One turn moves every row onto another: examples first, then more rows asked
q_334: [-14  23   6  23 -11  -6 -10  -6  -3 -10  -9  -8  -4   0   7  15   8   0
  -3   0  -1   4  -1   2  15  -4  -1  -4   5  -9   6  11  -7  -6   5   3
 -18  -5   4 -17 -16   2   4   7   2  10 -15  16   5  -3 -19 -12 -11]
q_699: [-16  13 -14  14   6 -20   6  13 -16  -7   1  -4  21  -2  -5  -2   9  -4
   4   6   4   1 -15 -17  19 -11  12   0  29   1  -1  10   1  13   7  17
  -1   3  -5 -18   9   3   3   6  -9  13 -26  -2   4  10 -13  -5   7]
q_199: [-21  -1  -7   7   9 -12  14 -10  -7  -3 -17  10   1   9  12  -6   3   9
  -5   0  -5 -14 -17 -24   3   0 -11 -21  17  -8  13  -4  -9  -4  -4  11
   0  -2   1  -5  13  -5   9  -3  -5   5 -25  10   3   7  -4   5   4]
q_186: [ -9  23  -5  11   0 -12  -9 -26  -5  -7  -9   2  -7  -3   6   5   5  -7
  -1  -7   3  -9 -17  -8   4 -13   3 -11  10  -3   4  21  -4  -2 -11  11
   0  18  -6  -8  -1  -2  -6   5   2   4 -48  26   7   6  10   2  -1]
q_272: [-10  -8  -2 -13   8 -14  -9   4   0 -13  -6  -7   8   0   3  -1   2   9
   0  -7   4  16   2 -12 -11 -14  10 -13  12   0   2  33   7  -7  -2  12
  -4  17  -4  -6   1  19  -4   9 -15  -3  -8   1  -5   3  -4  -1   0]
q_184: [-11   4   3   3  -1 -15 -11   1 -10  -8  -5  -2  10   1   9   3  -2  -8
  -2  -3   1 -12   3 -15   7  -4  11  -5  15  -5   3  31  13   3  -2  11
  -4   0  -9 -11  -3  -8   3   2   1  10  16  18   1  -1   8  -7   4]
q_533: [-12  15   1  -3  -3 -14  -5   6  -5 -10  -6  11   5   2   2  -2  -1   2
  -4   3   7  -2 -16 -10  -4 -22   3 -10   9  -5   4  -9   4  -8  -5  14
  -1  -4  -5 -13  -2   5 -26   3 -20   3 -40  31   3   6  19  -1   1]
q_83: [  7   6  15   9   4 -20  -9  -3   1 -10   1 -19  -1   3  -8  -4  -5   6
   4   3   9   4 -16  -9  16   2  13  -7  20  -4   0  -1 -26   6  -2  19
  -4   8  -6  -3   1   0  -2  10  -5  -2 -32  13  -5   9   3  -4   3]
q_71: [-10   9  -8   5   6 -11 -12   4  -2 -10  -4  -7  -4   0   3   4  -3  -6
  -1  -3   5  -1  -3 -10   1  12  -3  -4  14   1   2  21   4 -10   1  12
   0  34   0  -9  -1 -16   3   5  -6   8 -18  -5   4   2 -23   2   4]
q_850: [ -8   0   7  -9   1 -13 -12   3 -10  -1  -9  -5   6   2   4  -2  -6  12
   0  -1  -5  13 -18 -22   0 -11  -3 -18   9   3  -4   1  -9 -14 -11  11
  -8 -20 -15  -8  -2   2  -3 -13  -4  -9 -25  17   9   4  -6  12   0]
q_268: [ -1   2   7  10   9 -21  -7  -4  -3 -10   6   7  10  10   6  15  -1   0
   7   9   4  -5  -9 -26   6 -18 -21 -15  -7  -5  -4   0  -1   1  -3  22
  -7   4  -7  -4   8   7  -4  -2   3   9 -18  19   8  -8  -6   3 -17]
q_130: [ -9  22  -1  -2  -1 -11  -6   5  -9 -13  -5  -9   4   2  16  16  -4  10
   1   4   1 -25   4  -5  24   7  13 -12  13 -10   3   4 -18   0  -5  12
  -4  -6  -8 -14   5  17  14   2 -16   0  -1   8   7   3  -4   4   3]
q_788: [-17  19  14  -1   3   0 -12  -1  -7 -11  -6 -14   7 -16   1   1  10   2
   5   4   3   0  17 -10  21  -2  -1  -3  14  -1   5 -10  14  -9  -1  27
 -18  -3  11  -6   6  17   2  -2  -7   8 -17   8  -3  13  -7  -7   7]
q_833: [-10   9  -5  23   9  -8  -6   0   5 -17  -9 -12  -7   5   1  12 -12  12
  -2  -9   2 -11  17   6   7 -15  12 -11   8  -3   1  -6  -4  -4  -3  12
  -3  -3  -3  -1  -4  -1 -12   2 -22  -7 -25  20   1   7   8  -7 -14]
q_146: [-14  14  -3  -7   4 -10  -8   2   0 -21 -14  -1  14  -4  -6 -10   8   0
  -8  -8   9  -4  -1 -15   5 -20   6   1  11  -3   5  22   2   8 -10  27
  -4   4  -2 -19  -1  16  -2  -2 -19 -12 -19  16  19  24   5  11  -9]
q_500: [ -9  13   1 -13   2 -10  -1  -2  -7  -9 -18  11  -2   7 -11   1   1   5
 -11  -3   2   7  -4 -22   7   1  -3  -1  11  -4  -1  13 -17   4 -15   3
 -25  15  -7 -15  14   0   9  -1  -2   8 -12  -1   9  -3   0  -4   2]
q_553: [ -9   3  10   4 -12 -32  -5   0 -12  -5  -6 -22  10  -3  -1   6  -6  -9
   7 -14   7   0  -9 -12   9 -19   2 -18  24   3  -3   0   3  -7  12  22
  -4  -2  -7  -6 -16  12 -12   7   0  -6 -37   8   3   3   2   4   0]
q_164: [-21  16 -20  14  -3 -19   8  -8  -9  -4  -1   6   6  -5  14  20   3   7
   4   4   1  -2  10 -11   4  -9   6   2   3 -10  -3   3   1   4  -9  27
 -12  -6  19  -9  11   4  -3   6 -17   0 -10  18  -7   0  -8   2   0]
q_377: [-17  15   8   8  -6 -18 -17  -8 -15  -9   3 -14  12   0  -1  20 -12  -4
   4   8  -6 -13  -1   1  17 -26   9   1  10   9  -3  -5  -1  -3  -3  28
  -4   1  -5 -25   9   0  -7   1  -5   7 -23   3  10  -6  -9  -3  -7]
q_538: [-16  37  -4  13   2 -10 -11 -11  -4 -14  -8   1  -4   0  10   1   6  -3
   0 -12   2 -10  13 -15   7 -31  -1 -14  15  -6   8  13  12  12  -2  12
  -4  -7  -8  -8   3  18   9   8 -14   9 -11  13   0   6   7  -1   0]
q_809: [-18  12   3  -1 -10 -25   7 -15  -8 -12  -4  -5  13   2  12  -2   0   1
   4 -11   7   7 -10 -18   3  -3   7   0   9  -5  11   2   8  -9  14   7
  15   2  -8 -10  -3   7 -11  -8 -15   1 -24  -2  -3   3 -16  10  20]
q_655: [-29   3  -2   1 -10  -4  -2  -4  -2 -17 -13  17  -1  -7  -3  -5  -8   1
 -14  -3  10  -1 -12 -18   5 -21  -3  -3   6  -2  -7   6  -4  -8 -12  -5
  -2  18  -7 -20 -12   1  -3   6 -18   2 -24   3   6  13  -6  10  -5]
q_411: [  5  -5  -3  13  -9 -33   1  -4  -7   0   4   0  -2   8  12   0  -2   0
  10 -11   4   0  -1 -10   0 -14   5 -11  13  -3  15  13  -5 -10  -3   8
 -11   7 -11   3  19  -8   2  -4  -9  -1 -24   7  -3  -5 -18  -1  14]
q_848: [-13   5 -15   7   5 -21  -1  -2  -2 -16 -10  16   2 -19 -15   6 -19   4
  -1  -4   7 -19   9 -21  13   5   3  -3  -8 -15   9   5   0  -5  -4   9
  -7   9   0  -9   3   5  -6  -3  -3  -2 -13  11   2   6   7   2  -7]
q_612: [ -8   4 -18  -5   7 -10   0   4  -9 -16  -4   4  12  -1   6  -6  21  -4
  -1 -16   5  -9   7 -14  16  -6   5  -7  20   3  -1  18   8 -10 -19  15
 -21   9  -5   4   9  11  -6  -5 -12   2 -33  17  11  14   0 -12   5]
q_52: [  1  12  -8   8 -10 -14 -20  -3   2  -9   9   4   2  -6   8  20   9   2
   2 -18   4 -12   5 -10   6 -12  -5 -16  10  -5   4  -7  -1 -23 -18  24
   0   5   0  -8   0   9  10  12 -12   8 -18   5  -4  -2  -6 -12 -12]
q_875: [  1   3  23  13  -3 -16   2   4  -6  -1  -6   1  11  -2   3  11  13   1
   0 -12  16  -8   3  -5  12  -7   6 -11  10 -23  -1  -6   9  -7  11   9
  -1   9   0  -7  -7  -3  10 -18  -4  15 -18   8   2   5 -12   3   4]
q_364: [ -8  13   8  -3   2 -17  -5  -1 -11 -29  -5 -15  17 -20   8   7   6   0
   1   7   8  13  -2 -16  22  -9   8  -1  22   4   5  19  15   2  13   7
  -6  11 -15 -15  -6   4  -4   0 -21   0 -24   6  -6  16  -2  -5  -3]

q_612 goes to q_699
q_538 goes to q_788
Where do these go?
q_146 goes to q_364
q_411 goes to q_199
q_655 goes to q_272
q_848 goes to q_184
q_52 goes to q_164

